A single turn carries every row of the set below to another of its rows. Some are shown first; where does it send the rows asked next?
K_409: 0.70; -2.18; -1.53; -1.01; 1.88; -0.93; -1.03; -1.05; -0.14; -1.40; 2.78; -1.39; 1.03; -2.98; -2.03; -1.53; 0.51; -1.37; 0.27; -1.14; -0.20; -0.92; 0.50; -0.82; 0.98; -0.42; 1.23
K_698: 2.20; -2.57; 1.59; -2.42; -0.55; -0.09; 0.86; -0.08; 0.19; -1.35; 2.24; -0.63; 0.21; -0.40; -1.29; -0.63; -0.82; -0.92; 1.12; -0.04; -0.75; -2.19; 0.48; 1.81; 1.74; 0.10; 0.35
K_487: -0.83; -1.85; -0.68; -0.57; 1.26; -0.04; -0.82; -1.09; -0.54; -0.77; 2.31; -0.73; -0.88; -4.12; -0.74; -1.61; 0.76; -0.78; -0.74; -0.01; -0.47; -1.49; -0.13; -0.89; 1.49; -2.63; 0.15
K_114: 1.10; 0.10; 0.34; 3.45; -0.04; -1.71; -0.11; -0.10; -0.82; -1.40; -1.24; -0.13; -0.57; -0.40; 1.21; 1.24; -1.20; 2.20; -0.88; -1.60; 0.72; -0.03; 2.53; -1.38; -1.98; -1.04; 0.58
K_292: 2.19; -0.16; 0.62; 2.28; -0.29; -1.17; 0.51; 1.51; 0.52; -0.31; -2.33; -0.17; -0.11; -0.59; -0.59; -0.13; -1.75; 3.13; -1.54; -1.89; -0.20; -1.14; -0.48; -1.50; -1.09; -0.12; 1.14
K_102: -0.71; 0.26; -0.49; 0.07; 1.46; 0.83; 0.29; -1.47; 0.46; 0.76; 2.09; -1.11; 0.13; -4.56; 2.93; -0.32; 0.21; -1.05; 0.43; -0.68; -0.14; 1.42; -0.17; -2.45; 0.54; -0.99; -0.84
K_119: 0.71; 0.20; 0.20; 1.36; -0.90; 1.32; 0.87; -0.39; 1.37; -0.93; 1.86; 1.74; -0.36; 0.89; -1.32; 1.22; -0.65; 0.63; 1.25; 3.10; -2.89; -1.00; -0.16; 0.25; 0.46; 2.17; 0.36
K_574: -0.93; -2.02; -0.07; -0.74; 1.79; -0.22; -0.86; -0.47; 1.14; -0.91; 2.51; -0.02; -0.35; -3.22; -1.34; -1.04; 0.74; -0.34; -1.18; -1.52; 0.03; -1.75; -0.03; -0.62; 1.77; -1.56; 1.74
K_999: 0.15; 1.00; -0.23; 0.08; 0.45; -0.56; -1.66; 0.01; -0.61; 2.23; -2.43; -2.04; -0.14; -0.70; 0.31; 0.48; 2.47; -1.72; -0.91; 1.85; 1.68; 2.16; -0.46; 1.40; -2.84; 0.33; -0.31
K_451: 2.23; -0.44; 0.38; 2.31; 0.31; 0.18; 0.23; 0.66; 0.89; 0.46; -1.36; 0.25; -1.24; 0.41; 0.20; -1.24; -2.79; 2.51; -0.63; -3.04; 0.36; -1.14; -0.47; -1.35; -1.06; 0.37; -0.33
K_332: 1.41; 3.05; 0.24; -1.47; 1.23; -0.94; -1.13; -0.72; -1.61; 2.21; -3.51; -0.61; 0.07; 1.24; 0.58; 1.60; 0.95; -0.31; 0.29; 1.51; -0.03; 0.84; -1.14; 1.41; 0.34; 0.18; 0.02
K_737: -0.20; -0.94; -0.98; -0.34; 1.64; 0.51; -0.71; -0.92; 0.30; 1.02; 1.35; -1.08; 1.60; -4.98; 0.85; 0.06; 0.34; -0.63; 0.36; -1.62; -0.41; 3.12; 0.45; -0.67; -0.08; -0.50; -0.37
K_200: 1.96; -0.58; -0.57; -0.05; -0.46; 0.38; 0.66; -1.32; -0.63; -0.51; 0.48; 0.62; -0.53; 0.21; -1.97; 0.93; -0.38; 0.96; 1.15; 3.20; -3.91; -0.14; 0.17; 1.49; 0.92; 1.44; -0.16
K_169: -1.20; 0.01; 0.57; 0.35; -0.63; 0.22; 0.72; -0.71; 2.09; 2.22; 0.76; -1.27; -0.51; -1.61; 2.95; 0.87; 0.52; -2.03; 0.08; -0.15; 2.65; 2.29; 1.00; -0.43; -2.15; 1.05; 0.75
K_654: 0.25; 2.71; -0.11; -0.90; 2.02; -0.86; -0.66; -0.60; -0.46; 1.40; -2.34; -0.48; 0.12; 3.05; -0.06; 2.11; 1.28; -0.30; -0.11; 1.10; 1.95; -0.70; -1.07; -0.25; 0.73; -1.07; 0.74
K_866: 1.42; -0.39; 0.54; 2.75; 0.80; -0.56; -0.41; 0.38; -1.11; -0.96; -0.43; -0.31; -1.49; 0.54; 0.89; 0.19; -1.83; 1.68; -0.41; -2.76; 1.91; -0.41; 2.38; -0.57; -1.48; -1.56; -0.62
K_683: 0.46; 1.76; -2.06; 0.83; -0.41; -0.61; 0.11; -3.19; -1.37; 1.67; -0.62; 1.12; -1.67; 1.55; -0.22; 0.13; -1.18; -1.24; 0.07; 2.72; -1.83; -1.74; -1.43; -0.29; 0.51; 0.63; 0.47
K_553: -1.23; 0.25; -1.05; 0.23; 2.90; 1.02; -0.13; -1.42; 1.75; 0.48; 2.45; -0.62; 0.27; -3.56; 1.83; -0.21; 0.28; -0.35; 0.23; -2.04; 0.88; 1.71; 0.23; -2.21; 0.30; 0.07; 0.11
K_415: 0.27; -2.20; 1.64; -1.21; -1.31; 1.06; 0.55; 0.19; -0.08; -0.86; 2.61; 0.01; -1.07; -1.31; -1.23; -0.63; -1.07; -0.33; 0.59; 1.79; -0.75; -2.21; -0.40; 1.23; 2.26; -1.95; -1.30
K_657: -0.56; -0.48; 0.41; 0.51; -1.41; -0.26; -0.83; -0.39; 0.48; 1.73; 1.26; -1.40; 1.51; -1.66; 1.80; -0.42; -0.17; -3.86; 0.42; -0.33; 2.14; 1.66; 0.27; 0.89; -2.57; 1.42; 0.06
K_784: -0.29; -2.63; 1.88; -1.22; -0.76; 1.21; 1.29; 0.46; 1.71; -1.27; 2.52; 0.07; 0.01; -0.27; -1.97; 0.18; -0.63; 0.90; 0.52; 1.19; -0.23; -1.75; -0.16; 1.24; 2.11; -0.70; 0.24
K_37: 0.04; 1.24; 0.59; -0.21; 0.62; -1.55; -2.30; 1.36; -0.71; 0.81; -1.29; -2.40; 1.28; -0.66; -0.36; 0.40; 2.14; -1.27; 0.44; 2.35; 2.83; 1.48; -0.53; 0.73; -2.11; 0.80; 0.01
K_355: 2.34; 0.58; 1.56; 3.34; -0.55; -0.36; 0.80; 0.97; -0.25; -1.07; -1.47; 0.32; 0.48; 0.33; 1.87; 1.12; -1.50; 1.55; -0.69; -2.11; -0.01; -0.45; 1.10; -1.30; -2.31; -0.82; 0.02
K_249: -0.45; 0.01; 0.43; 0.41; -1.24; 0.79; 0.73; -1.23; 0.85; 2.06; 0.82; -1.95; -0.44; -2.31; 3.31; -0.05; 0.62; -3.18; -0.02; 0.96; 1.73; 1.58; 0.09; -0.51; -2.55; -0.18; -0.61
K_914: 1.47; -1.42; -0.06; 2.76; -0.34; -0.68; 0.23; 0.42; 0.69; 0.00; -0.63; -0.62; -2.54; -0.73; -0.72; -0.79; -2.84; 3.10; -0.48; -1.76; 1.11; -0.28; 1.38; -0.79; -1.49; 0.67; -0.08
K_892: 1.11; 2.88; -0.75; -1.36; 0.73; -0.69; -0.54; -0.99; -1.39; 2.46; -2.57; -0.64; -0.63; 1.75; 0.24; 1.04; 0.52; -1.41; -0.13; 1.63; 0.75; -1.21; -1.85; -0.79; 0.71; -1.40; -0.38
K_751: 1.43; 1.24; -0.75; -0.31; 0.44; -0.33; -0.07; -3.23; -1.85; 1.37; -1.43; 1.10; -1.21; 2.53; -0.57; 0.34; -0.54; -0.97; -0.02; 1.75; -2.39; -0.69; -0.87; 1.98; 0.08; 1.47; 0.47
K_946: 0.89; 0.38; -0.33; 0.49; -1.87; 0.73; 0.58; -0.34; 0.10; -0.08; 1.62; 0.98; -1.36; -0.33; -1.34; 0.81; -1.38; 0.50; 1.63; 4.11; -3.09; -0.79; -0.61; 0.06; 1.19; 1.08; -1.16
K_870: 1.84; -0.18; 1.02; 2.21; 0.14; -0.79; -0.71; 2.02; 0.51; -0.43; -0.77; 0.02; -2.55; -1.13; 0.17; 0.24; -2.19; 2.28; -0.03; -2.38; 1.12; -0.33; 2.23; -0.55; -0.86; -0.36; -0.85
K_202: 0.31; -0.04; -0.84; -0.44; 1.11; -0.24; -0.20; -1.19; 0.50; 0.89; 2.36; -1.17; 2.64; -4.10; 1.44; 0.06; -0.88; -1.20; 1.49; -1.90; 0.29; 2.37; 0.34; -1.70; 0.88; 0.57; -0.02
K_317: 0.36; 3.09; 0.88; -1.55; 1.83; -2.03; -1.46; -1.02; -1.79; 1.37; -2.49; -0.35; 0.86; 1.32; 1.11; 0.37; -0.04; -0.83; 0.59; 0.95; 1.10; -0.37; -1.72; 1.03; 0.74; 0.80; 0.46
K_130: 0.17; -3.17; -0.98; -0.78; 1.24; 0.49; -0.57; -1.45; -0.40; -0.68; 2.62; -0.73; 0.59; -3.41; -1.57; -1.51; 0.22; -1.13; -0.58; -1.50; -1.27; -0.04; 0.52; 0.87; 0.53; -1.63; 0.44
K_964: -0.46; -0.45; 0.80; -0.32; -0.27; 0.71; -0.49; -0.87; 0.39; 2.74; -0.12; -1.46; 0.72; -2.58; 2.64; 0.03; 0.54; -3.08; -0.32; -1.34; 1.53; 2.98; 0.04; 1.26; -2.20; 0.28; -0.51
K_826: 0.85; 1.55; -0.07; -0.56; -0.76; -0.75; -0.80; 1.15; 0.09; 1.73; -1.83; -2.21; -0.55; -0.83; 0.59; 0.89; 2.77; -2.15; -0.50; 2.82; 1.89; 0.65; -0.72; -0.56; -1.95; -0.79; -0.17
K_752: 0.74; 1.70; -0.52; 0.57; 1.21; -1.37; -0.51; -3.34; -1.55; 0.18; -0.27; 0.52; -0.68; 1.85; 0.24; -0.88; -0.49; -1.06; 0.52; 2.14; -1.82; -1.24; -0.90; 0.80; -0.65; 3.26; 1.18
K_363: 1.72; -1.01; 1.11; 3.11; -1.01; -0.64; 1.25; 0.40; -0.34; -0.82; -1.83; -0.55; 0.36; 1.23; 0.11; -0.15; -1.30; 2.27; -1.68; -1.28; 0.57; -0.91; 0.09; -0.91; -2.39; -0.88; 0.81
K_856: 0.26; 1.46; 0.57; -0.10; -0.18; -0.55; -1.22; 1.68; 1.19; 1.37; -1.44; -1.16; -0.88; 0.29; 0.47; 1.71; 2.90; -2.19; -0.58; 1.70; 2.81; 0.72; 0.23; 0.26; -2.53; -0.04; 0.67
K_319: 2.36; -0.13; 0.74; -0.53; -0.26; -0.31; 0.95; -0.46; 0.23; -1.47; 1.17; -0.39; 0.12; 0.00; -0.98; 0.46; -0.63; 0.85; 2.28; 3.65; -2.53; -0.13; 0.11; 0.93; 0.87; 3.12; -0.17
K_334: -0.11; 2.27; -1.04; 0.72; 0.27; -1.09; 0.45; -3.09; -0.22; 0.88; -0.81; 1.89; -0.73; 2.38; -0.24; 1.26; -1.01; -0.36; -0.08; 1.54; -1.66; -1.49; -0.67; -0.28; 0.86; 1.48; 2.17
K_580: 1.56; -2.45; 1.05; -1.86; -0.45; 1.06; 0.72; -0.61; 0.16; -0.86; 1.99; 0.33; 0.21; -1.40; -1.42; 0.28; -0.92; -0.22; 0.89; 0.16; -2.55; -0.81; 0.18; 2.19; 2.42; -0.89; -0.51

K_487 moves to K_415
K_553 moves to K_574
K_999 moves to K_964
Now find these:
K_317 moves to K_37
K_914 moves to K_451

